[[87, 19, 94, 47],
 [29, 35, 26, 60],
 [36, 46, 35, 44]] result: 94

[[555, 303, 128, 788, 514, 237],
 [459, 368, 199, 569, 484, 279],
 [549, 312, 132, 766, 512, 235]] result: 514

[[24, 24, 26, 28],
 [68, 66, 67, 68],
 [76, 74, 74, 75]] result: 26

[[226, 11, 221, 224, 29, 13],
 [73, 168, 73, 71, 158, 164],
 [18, 218, 23, 21, 204, 215]] result: 29

[[19, 25, 83, 84],
 [33, 32, 71, 74],
 [24, 18, 75, 74]] result: 83

[[-362, 4, -352, 293, -6, 897, -535],
 [-215, -26, 35, -582, 18, 349, -199],
 [-192, 64, -833, 430, -103, 94, 28]] result: 897

[[3462, 2852, 2783, 3995],
 [7626, 7785, 7351, 7867],
 [3227, 2224, 2543, 2636]] result: 2783

[[687, 460, -164, -604, 581, 605, -410],
 [-181, -159, -433, -23, -866, 463, 359],
 [-804, -76, 240, 664, -304, -628, -51]] result: 605
---
9; -18; -22; -30; 18 -> 9

3; -10; 23; 32; 27; -16; 17
-13; -12; 2; 37; 22; 13; -14
-> 32

12; -20; -18; -28; 14; 24; -31 -> 14

-5; 2; -10; -5
-17; -32; -25; 0
-10; 18; 16; -30
-> 16

-1; 12; 26; 33 -> 26

32; 5; 1; 2
1; 9; 28; 3
-> 28

6; 24; 21; -2; -12; -11
10; 13; 35; 12; -12; 3
-> 24

-14; 15; 24; -41; 23 -> 23

-7; 7; -8; 13; -17
-9; 7; -17; 3; 7
-7; 18; 29; 3; -1
-> 18

-11; -14; -13; 30; 2
-10; -15; -8; 25; -2
-> 25
---
array([[ 57,  61,  40,  40,  44,  69],
       [123,   7, 145, 197,  12,  58]]) ⇒ 145

array([[133, 134,  86, 138],
       [101, 111, 107, 114],
       [137, 108,  17, 207]]) ⇒ 107

array([[5, 3, 4, 4, 3, 3],
       [3, 9, 8, 4, 3, 2]]) ⇒ 8

array([[5, 5, 5, 5],
       [8, 7, 2, 7]]) ⇒ 2

array([[1887, 3754, 9381, 7578, 3465, 5693, 8512],
       [5373, 5455, 6076, 5925, 5393, 5589, 5997]]) ⇒ 6076

array([[2378, 9596, 8604, 6834, 2380, 3715, 6409],
       [3697, 6781, 3449, 3438, 6712, 4292, 2360]]) ⇒ 3449

array([[849,  85, 369, 182, 643],
       [658, 252, 291, 144, 706]]) ⇒ 291

array([[320, 135, 789, 949,  80, 700],
       [322, 137, 787, 952,  88, 708],
       [315, 142, 791, 944,  95, 709]]) ⇒ 787

array([[ 634, -336, -780,  169],
       [ 591, -480, -660,  299],
       [ 334, -876, -350,  669]]) ⇒ -660

array([[28, 30, 20, 62, 71, 17, 56],
       [19, 77, 64, 15, 77, 59, 83]]) ⇒ 64
---
4; 16; -40; -36; 12; 18; -4 -> -4
0; 5; 7; 11; 16; -33; -11 -> -11
17; -28; -3; 19; -31; 16; -5 -> -5
-20; 8; 8; 18; 41; 12; -9 -> -9
-22; 9; -19; -12; 30; -30; 35 -> 35
-10; 35; -9; -31; 25; -23 -> -23
-18; 14; 29; -27; -15 -> -15
-29; 5; 19; 18; 0 -> 0
-12; -8; 21; -11; 39 -> 39
15; -4; -4; -30 -> -30
---
 11    0   -1  -17
-20    9  -14   22
 29   -8   16  -36
: -8

-33   27  -35   19   26  -37   15
 32   33  -36  -32   12   -5    4
  4   29  -23  -13   19  -19   -3
: 19

 -7   29   -1   -3
 11  -22   23    6
  4  -16   -8   -6
: -16

 11   16  -33  -23   17
 -5   -9  -30    7  -19
-28   14    9  -19   28
: 9

-28   18   22   20
-20    1  -10    2
-19  -30   -1    5
: -30

 22   37    6   -4  -34
  0   20  -11  -17  -18
  6   41   15    7   23
: 15

-26    9   28   16   -1   35    5
-12   -3    1    1  -16  -11   -3
 28   14   12    5   -3   33   -5
: -3
---
112.90	-27.16	85.80	-32.99	-125.48	-152.53	-139.45 -> -32.99, 112.90

0.3	0.4	1.0	1.7	-0.2
-0.2	-0.7	-1.5	0.3	-0.8
1.4	-0.9	-0.8	-0.1	1.4
-> -1.5, 1.7

-64.06	80.73	-66.50	-147.70	129.36	-169.77	-43.57
-65.95	80.42	-78.57	-156.50	136.03	-154.87	-47.52
-31.96	-52.90	-17.44	-26.08	-20.41	-48.18	-60.38
-> -156.50, 136.03

-0.034	-0.171	0.003	0.143	-0.083	-0.177	-0.065 -> 0.143, 0.143

-119.2	17.4	181.5	-72.5	21.6 -> 181.5, 181.5

1.340	-1.785	-0.504	-1.345	-0.831 -> -0.504, 1.340

-0.3	-0.2	-0.8	-1.5	0.2	-0.3	1.3 -> -1.5, 1.3

-15.8	7.7	-11.6	13.3	-14.8 -> -11.6, 13.3
---
  1  -12   -6   38 -> 38
-34   17   19  -12  -16  -27   10 -> 10
  5  -17  -21   24   37 -> 37
-20  -31  -23  -34  -30 -> -30
 -8   26  -22  -25   19   29   32 -> 32
 35    5  -19  -31 -> -31
-10    0    2  -38  -20  -33 -> -33
---
[[ 0.03 -0.09 -0.01  0.06 -0.19 -0.01  0.09]
 [ 0.13 -0.08 -0.11 -0.13 -0.23 -0.01  0.08]] ==> -0.08

[ -76.93  108.94  100.65 -181.05   99.12] ==> 108.94

[[-1.3 -1.8 -1.8 -2.0  2.3 -1.6 -1.6]
 [-2.0 -1.8 -1.6 -1.4 -1.1 -2.0 -1.9]
 [-1.5 -1.8 -1.8 -1.8  1.1 -1.7 -1.7]] ==> -1.8

[ 0.056  0.933 -1.467  0.147  1.783] ==> 0.933

[ 1.3  1.3 -1.3 -1.7] ==> 1.3

[[ 11.1  11.4 -14.3   9.6   9.5  10.8]
 [ 17.1  19.2  12.5   0.8   2.4  12.4]
 [ 14.6  15.8  -4.4   4.4   5.2  11.7]] ==> 15.8

[ 1.87 -1.88 -0.59 -0.64 -1.00  0.38  0.76] ==> -1.88
---
array([[ 0.07,  0.13,  0.15,  0.05,  0.03,  0.04],
       [ 0.10,  0.04,  0.00, -0.16,  0.15,  0.13]])
0.03

array([[ 22.0,   5.0,   5.2,   7.3,  12.3,   7.2,   6.9],
       [  1.2,   5.9,   5.2,   6.6,  11.1,   6.6,   7.9],
       [-13.1,   5.9,   5.2,   6.6,   9.9,   6.0,   6.5]])
7.2

array([  -1.4, -146.7,   35.8,  138.3,   46.1])
138.3

array([-0.068,  0.682,  1.101, -1.701,  0.279, -0.251])
0.279

array([  6.968,   8.381,  12.314,  -1.250,   0.591,   5.826, -19.803])
5.826

array([[ 0.092,  0.125,  0.070, -0.110, -0.211],
       [ 0.030, -0.012, -0.061, -0.113, -0.091]])
-0.110

array([ -92.916,    9.048,   57.221,  133.478, -183.432])
133.478
